(in the rows, 128 means zero)
Families of rows that turns and mirrors carry onto each other, the same ones carrying the whole set onto itself: the rest of each named row's family, in list order
4 families of 8 rows
mitip: [149 125 148 152 134 109 144 154 114 115 128 147 114 153 127 124  97 105
 130 105  91 151 117 107 180 107 116 150 167 127 107]
Rar: [ 98 174  98 115 112 144 120 172 115 138 132 116 146 159 116 176 137 103
 126 119 119 127 145 132 130 101  89 142 129 140 144]
nabap: [122 154 117 116 139 140 125 160 128 128 100 145 136 136  88 182  99 117
 132 137 117 142 126 136 150  76 113 143 120 154 109]
tezi: [142 122 151 135 129 109 134 146 113 112 130 140 118 129 115 117 105  91
 130 109  92 164 110 108 174 113 121 144 170 122 116]
zorir: [107 152 128 115 140 146 152 156 138 157 138 150 138 134  91 159 112 103
 124 136 143 121 137 138 124  81 106 140 114 164 137]
zetub: [156 132 140 149 105 137 115 150 109 129 141 113 160 152 128 110 121  92
 104 105  94 136 143 107 161 124  97 145 181 136 139]
Mano: [148 114 144 134 111 130 121 143 105 130 149 108 153 145 121 111 116  83
 106 101  96 134 140 116 162 131 101 143 169 125 152]
Gugad: [106 159 104 113 128 142 132 159 126 127 101 141 139 132 102 175 106 112
 137 129 115 137 130 141 152  82 111 134 120 153  99]
tabal: [133 122 158 151 134 116 171 151 125 143 165 152 115 150 130 103 107  91
 121 103 115 129 130 109 153 110 111 147 162 136 135]
Suda: [116 166 116 107 137 142 117 153 115 143 115 128 131 171 101 164 132 138
 114 131 143 129 104 120 124 105  83 167 119 158 136]
mited: [111 161 112 106 133 143 124 153 113 141 122 129 131 167 114 165 140 141
 107 141 132 118 110 119 127 111  86 173 113 144 138]
suga: [ 92 156 115 112 132 146 157 152 135 153 132 148 138 131 105 153 116 106
 127 128 141 116 133 142 127  88 104 134 113 165 119]
Pel: [129 120 162 134 133 113 159 140 122 138 162 146 117 128 118  94 116  85
 121 108 119 142 113 108 149 120 114 144 163 133 138]
roto: [150 121 138 143 130 138 132 135 108 127 120 132 135 166 121  87 109 125
  96  97 118 123 106 107 152 134  93 158 166 145 130]
Ruli: [111 166 105 115 117 146 114 172 114 134 130 119 145 158 114 183 136 113
 115 138 107 125 145 127 134 100  94 157 124 126 155]
Noda: [155 127 147 140 120 135 124 130 108 136 132 123 147 159 129  91 124 121
  97 109 119 129 109 100 155 136  89 162 169 154 122]
biruf: [ 99 151 122 112 134 151 157 156 140 149 131 157 138 123  99 154 114 108
 118 144 129 118 137 138 122  83 113 141 114 147 137]
tera: [147 116 149 150 118 114 132 156 116 115 120 155 115 135 123 121 107 102
 132 105  93 157 110 104 165 109 120 144 173 129 106]
Rubi: [118 159 120 102 131 133 121 141 120 148 122 128 126 169 115 176 144 134
 117 140 131 124 106 114 129 109  92 162 112 163 131]
Fevod: [118 164 114 112 114 136 113 162 122 144 135 117 141 160 113 195 142 101
 125 135 106 129 147 123 135  98 100 143 125 144 153]
vuv: [131 113 160 151 120 120 159 152 126 144 157 159 117 131 125  99 117  90
 122 103 118 135 121 105 138 114 113 141 168 138 134]
relo: [113 152 114 111 136 146 134 157 130 124  97 154 135 126  95 171 104 123
 126 146 110 136 123 134 145  80 117 145 117 142 110]
sesam: [150 126 132 153 111 141 123 158 110 122 134 120 150 156 120 105 107  92
 103  92  93 128 145 115 155 121 102 139 178 125 151]
nutas: [154 104 149 140 116 131 126 133 105 136 128 131 135 163 133 102 120 125
 101 103 117 126 104 103 152 138  92 162 161 148 122]
leger: [102 171 103 106 127 140 122 153 112 138 113 126 130 168 116 163 138 136
 120 124 137 126 107 124 132 110  83 160 119 157 120]
Vofu: [151 111 148 125 127 126 124 124 101 128 130 117 138 155 122  97 116 116
 101 107 114 135 101 108 163 142  95 161 159 141 127]
dof: [106 154 124 108 129 150 144 145 145 154 127 152 137 126  93 153 124 102
 119 137 133 121 132 130 111  88 112 127 120 165 142]
gud: [115 171 109 117 120 145 109 175 118 139 131 117 148 162  99 183 130 104
 121 126 119 134 145 129 128  92  92 147 132 138 159]
Misa: [135 132 163 149 127 118 163 147 130 143 163 154 126 132 128  99 116  86
 124 113 115 143 128 103 151 106 113 143 172 143 125]
varil: [149 133 155 148 127 112 140 149 121 119 128 150 124 135 126 116 107 102
 132 115  96 162 114 101 174 104 118 148 175 137  99]
Dez: [120 155 112 108 128 145 119 149 134 126  90 147 136 128  90 174 113 116
 128 139 109 143 119 128 138  83 119 131 125 156 114]
mezi: [153 110 142 150  97 135 118 155 107 133 142 119 152 153 132 120 118  91
 109  97  93 131 145 112 156 125 100 142 173 128 145]

The rest of the family of Mano: Rar, tezi, Gugad, suga, Pel, leger, Vofu
The rest of the family of mezi: nabap, zorir, Suda, tera, vuv, nutas, gud

Families of rows that turns and mirrors carry onto each other, the same ones carrying the whole set onto itself: the rest of each named row's family, in list order
3 families of 6 rows
gumif: [121 127 137 113 166 139 112  82 137 104 154 105 133 143 111 218  96 154
 126 124 130]
Runik: [ 97 163 149 151 165  87 131 107 137 128 150 133 125 111 100 155 100 134
 125 160 113]
lal: [138 140 132 162 131 115 113  93  93 129 166 142 156 141 129 160 132 145
 120 136 112]
mas: [ 90 119 145 100 149  95 132 121 125 124 131 138 162 116  89 160 109 114
 140 130  90]
Gabu: [112 154 161 154 150  80 134 105 140 118 146 122 135 120  91 156  99 134
 115 157 109]
nof: [123 139 133 110 162 133 119  80 142 126 128 110 149 159  98 205  85 145
 129 138 144]
rizar: [128 118 145 117 179 127  96 118  99 143 145 123 155 140 145 189 114 168
 139 145 115]
vap: [118 125 146 127 185 110  89 106  78 131 138 115 158 151 121 194 109 147
 148 128 119]
ruf: [129 115 144 106 181 133 130  70 124 104 145 116 136 148 111 214  86 148
 129 126 121]
nadep: [121 162 167 136 145 103 134 101 136 135 155 124 139 112 103 148  89 136
 108 136 131]
zazis: [ 98 133 122 112 123 122 137  75 146 113 134 144 171 154 109 190 136 143
 139 124  97]
noku: [110 129 112  96 140 121 136  72 134 101 144 154 157 142  96 188 127 130
 145 106 118]
bok: [115 119 115 111 154 128 157  75 141 105 134 155 163 136 101 192 112 124
 142 114 109]
Sor: [146 154 139 156 156  94 120  94 109 134 149 157 150 142 131 156 133 163
 131 151 122]
fupof: [ 79 128 135 123 163 100 142 120 133 121 131 143 160 109 100 168 112 116
 147 132  85]
fuvuz: [131 152 130 144 153 104 116  86 106 139 161 156 128 138 133 152 124 161
 124 165 118]
fibib: [127 109 146 112 177 122 100  94  84 133 153 129 138 147 142 187 110 167
 134 151 103]
mapif: [ 75 140 171 102 160  87 128 110 126 124 134 133 162 116 107 164 119 137
 145 113  93]

The rest of the family of vap: lal, nof, nadep, zazis, mapif
The rest of the family of fuvuz: Runik, ruf, bok, fupof, fibib

Families of rows that turns and mirrors carry onto each other, the same ones carrying the whole set onto itself: the rest of each named row's family, in list order
4 families of 4 rows
Timiz: [111 173 142 125 137 150 108 120 112 124 149 118 144 179 147 106 155]
dubak: [120 140 118 170 147 121 136 108 120 119 122 124 116 113 146 153 169]
num: [107 152 137 114 150 148 130 108 154 142  95 168 123 134 135 126 147]
Sefep: [116 127 161 139 115 151  94 118 128 137  98 112 139 118 174 126 164]
lav: [120 128 168 130 144 176 102 113 125 130 124 119 150 111 174 129 142]
bonu: [102 181 136 120 136 136  98 119 140 113 137 133 111 163 144  97 166]
rona: [ 94 151 121 125 158 146 126 121 146 132 107 176 107 143 151 128 155]
Virib: [134 138 109 166 157 147 122  98 112 106 148 117 138 120 136 138 163]
gorer: [125 106 114 161 152 139 112 114 120 115 149 120 125 112 153 137 167]
Fik: [110 187 138 141 125 136 110 135 128 135 141 125 121 155 133 108 177]
gaked: [132 118 124 149 162 136 130  96 128 115 157 114 136 122 144 152 169]
raza: [126 119 166 126 139 148  92 110 125 117 132 102 143 119 167 120 134]
kide: [130 113 171 133 132 149 114 106 111 112 127 118 137 107 174 123 155]
futu: [ 91 148 124 110 177 159 137  91 147 132 125 149 131 142 143 126 144]
Reb: [107 157 137 106 152 148 131 112 155 129 124 171 115 161 149 137 160]
kotes: [106 179 144 129 115 145 113 122 121 118 127 139 117 161 151  99 184]

The rest of the family of kide: bonu, gorer, Reb
The rest of the family of lav: num, Virib, Fik
The rest of the family of kotes: rona, gaked, raza

Families of rows that turns and mirrors carry onto each other, the same ones carrying the whole set onto itself: the rest of each named row's family, in list order
4 families of 8 rows
sif: [142 158  96 113 140 109 133 143 119 144 150 126 138 131 117]
bezo: [153 157 111 140 159 124 137 114 109 140 146 117 150  89 147]
keniz: [127 150 101 110 137  85 133 101 123 115 136 114 121 128 103]
disum: [147  99 139 137 140 129 111 121 120 164 140 134 136  95 162]
zofas: [137  96 155 128 128 101 123  81 126 119 109 121 129 100 136]
Povov: [132 120 132 112 164 127 113 124 145 158 144 158 134 120 121]
nuzek: [133  97 139 101 110  94 110 104 137 133 126 139 115 129 111]
lebon: [141 106 128 102 124  92 114  99 140 107 132 136 114 135 110]
Nin: [149 142 106 120 124  86 136  92 129  97 125 115 122 122 116]
vage: [132  93 144 133 134 105 110  79 125 133 123 121 119  92 148]
pozod: [155 125 131 124 123  90 132  79 100 110 131  96 134 100 125]
tal: [140 133 129 105 157 114 132 132 142 171 145 155 138 126 120]
naraf: [160 116 134 124 142 131 114 117 125 165 156 148 141  87 155]
Bolo: [137 147 109 108 117  83 137  98 137 120 125 118 119 128 104]
Fegak: [133  93 150 123 125  98 114  91 129 110 125 138 119  99 137]
veru: [157 147 127 137 152 118 144 118 105 161 141 127 149  85 154]
vepo: [148 151 113 145 146 113 137 114 112 147 157 106 142  85 152]
zubar: [155 154  98 109 156 120 127 132 123 143 150 131 145 135 114]
girov: [125  98 129 104 129 100 104 109 129 132 119 141 116 137 113]
bim: [155 135 118 130 106  91 134  93 101 116 128  98 132  97 138]
Vepa: [160 159  99 108 141 117 132 134 123 151 161 142 141 115 122]
teluk: [129 121 124 115 151 116 110 127 143 167 142 160 118 120 116]
zat: [141 101 140 101 126  95 110  88 127 126 120 134 118 129  99]
semif: [155 155 117 134 143 124 141 124 121 144 152 128 152  86 157]
litu: [148 111 147 120 150 122 121 124 115 174 148 150 144  96 147]
repi: [164 160 105 115 151 111 143 128 115 162 149 129 147 121 126]
rir: [136 140 123 112 127  86 140  98 122 107 113 113 129 129 101]
fizoz: [132 101 151 131 115  99 118  84 124 129 122 125 122  83 145]
mim: [150 107 140 130 154 136 111 119 110 154 147 139 147  90 156]
Piba: [157 120 126 134 119  95 124  85 103  99 128 112 127  93 143]
gibu: [142 132 124 111 147 128 120 134 149 161 141 166 134 115 132]
Fised: [146 129 117 132 123  97 134  95 100 112 132  88 139 101 149]

The rest of the family of Piba: lebon, Nin, tal, Fegak, veru, litu, repi
The rest of the family of zat: zofas, pozod, naraf, Vepa, semif, rir, gibu
The rest of the family of vepo: sif, keniz, disum, vage, girov, teluk, Fised

Families of rows that turns and mirrors carry onto each other, the same ones carrying the whole set onto itself: the rest of each named row's family, in list order
5 families of 6 rows
kun: [114 168 135 134 132 130 129 126 109 117 104]
tenak: [135 129 158 118 138 142 176 146 127 130 163]
zuza: [132 168 140 141 135 126 121 147 126 123 158]
kopa: [133 108 154 119 132 125 172 146 151 144 142]
kos: [113 178 122 136 113 113 133 129 127 119 125]
Zokap: [147 164 127 125 147 142 133 148 128 110 129]
gab: [135 133 152 145 136 123 197 134 139 139 114]
firi: [131 176 136 156 129 123 142 126 124 114 110]
Gavur: [136 139 126 127 134 110 120  98 108 125 121]
dase: [135 171 134 109 145 144 136 140 112 135 147]
Maz: [126 107 152 121 129 103 177 112 126 145 135]
nilo: [142 121 154 137 138 117 170  94 144 150 136]
zabu: [126 158 121 152 127 107 128 152 140 116 128]
kosub: [129 107 126 117 132 128 175 106 135 152 122]
rul: [130 117 165 132 122 114 167 119 153 156 148]
misor: [114 145 143 152 116 111 187 136 151 142 130]
Musa: [136 101 139 128 127 107 156 104 142 130 143]
delo: [128 126 156 108 136 123 180 132 130 155 157]
kadi: [116 126 143 123 126 108 192 140 141 151 130]
sobag: [130 124 149 115 138 149 185 121 113 150 135]
Fim: [124 171 134 118 127 134 130 142 107 108 140]
teki: [136 142 136 148 131 109 115 128 115 109 138]
nad: [128 150 118 119 122 115 115 118 121 109 131]
meni: [116 174 115 140 126 113 151 140 128 134 102]
Latel: [115 141 136 130 125 133 188 116 138 165 125]
Deda: [126 116 170 140 123 118 182 138 136 141 131]
feki: [149 124 146 114 151 139 177 136 149 146 143]
nufi: [146 159 128 135 139 121 115 104 138 121 132]
lus: [122 163 119 113 140 139 121 138 126 121 115]
teni: [119 169 131 124 134 130 113 110 125 131 125]

The rest of the family of lus: kun, kopa, rul, Deda, teni
The rest of the family of zuza: zabu, kosub, sobag, teki, Latel
The rest of the family of firi: Zokap, gab, nilo, feki, nufi

Families of rows that turns and mirrors carry onto each other, the same ones carrying the whole set onto itself: the rest of each named row's family, in list order
9 families of 3 rows
voton: [125 157 179 147 127 143 107 158 117 111 131 125 144 139 101 117 123  99]
suli: [137 151 198 126 132 122  97 137  75 106 102 147 130 131 135 132 115 144]
Geti: [153 111 162 114 124 157 158 155  86 106 108 111 135 123 129 127 141 137]
Bap: [117 160 143 117 127 146 130 128 140 156  80  90 133 138 117 130 125 143]
muven: [122 146 188 137 146  89 121 141  95 116 137 119 127 152 112 128 119 111]
navub: [133 141 172 148 124 159 102 120  94 113 141 138 152 145 115 134 108 125]
kidaz: [154 119 138 131 115 160 128 115 104 114 114 114 163 136 128 134 123 149]
tamip: [175 128 146 129 128 128 145 122 114 102  94 120 152 143 124 123 138 147]
tad: [ 94 147 193 115 148 136 126 120  76 153 122 116 123 143 124 138 115 141]
kulus: [170 137 154 125 113 149 132 147 108 116  89 103 154 130 125 109 146 126]
bik: [159 140 161 107 141 104 164 137 104 127  97 106 146 122 139 114 128 137]
minip: [121 174 188 147 132 139 101 141 120 136 128 117 122 135  98 118 110 118]
dereg: [ 95 133 167 101 141 171 134 141 105 134  83 112 125 134 128 156 130 128]
gunem: [131 121 171 112 144 140 133 120  91 134  95  86 112 110 124 139 130 164]
zuk: [112 138 152 128 131 171  98 105 119 129 100 117 145 138 121 156 113 136]
ris: [123 124 170 128 136 118 149 143  81 121 152 107 129 126 111 122 117 153]
Samu: [107 146 172 106 152 108 117 116 112 143  78  99 120 152 130 151 130 122]
vul: [135 163 204 130 153 105 125 142  99 120 126 127 128 120 119 117 108 107]
Pegok: [105 154 167 106 158 113 132 130 136 136  84 101 124 119 125 144 113 124]
nep: [175 153 164 136 112 135 142 139 101 133 113 107 144 137 121  98 131 141]
pibek: [105 155 154 112 131 159 114 136 129 144  75 108 148 146 120 137 134 111]
zok: [134 156 182 150 143 125 111 130 113 104 131 149 141 155 102 129 114 113]
fezi: [ 97 137 158 117 138 119 101 141 127 104  95 118 123 121 117 158 114 154]
Paf: [164 123 162 121 135  97 141 131  98 114  96  92 129 132 131 126 141 140]
sal: [111 149 156 119 148 142 116 107 138 131  72 124 137 153 115 154 124 131]
famuf: [108 138 191 128 136 155 129 161  90 110 139 134 125 134 111 134 118 109]
mozu: [127 137 144 108 120 110 145 145  91 116 101 134 156 148 143 131 121 163]

The rest of the family of dereg: Geti, famuf
The rest of the family of tamip: zok, sal
The rest of the family of fezi: suli, mozu
The rest of the family of voton: kulus, pibek
The rest of the family of muven: Samu, Paf
The rest of the family of nep: Bap, minip

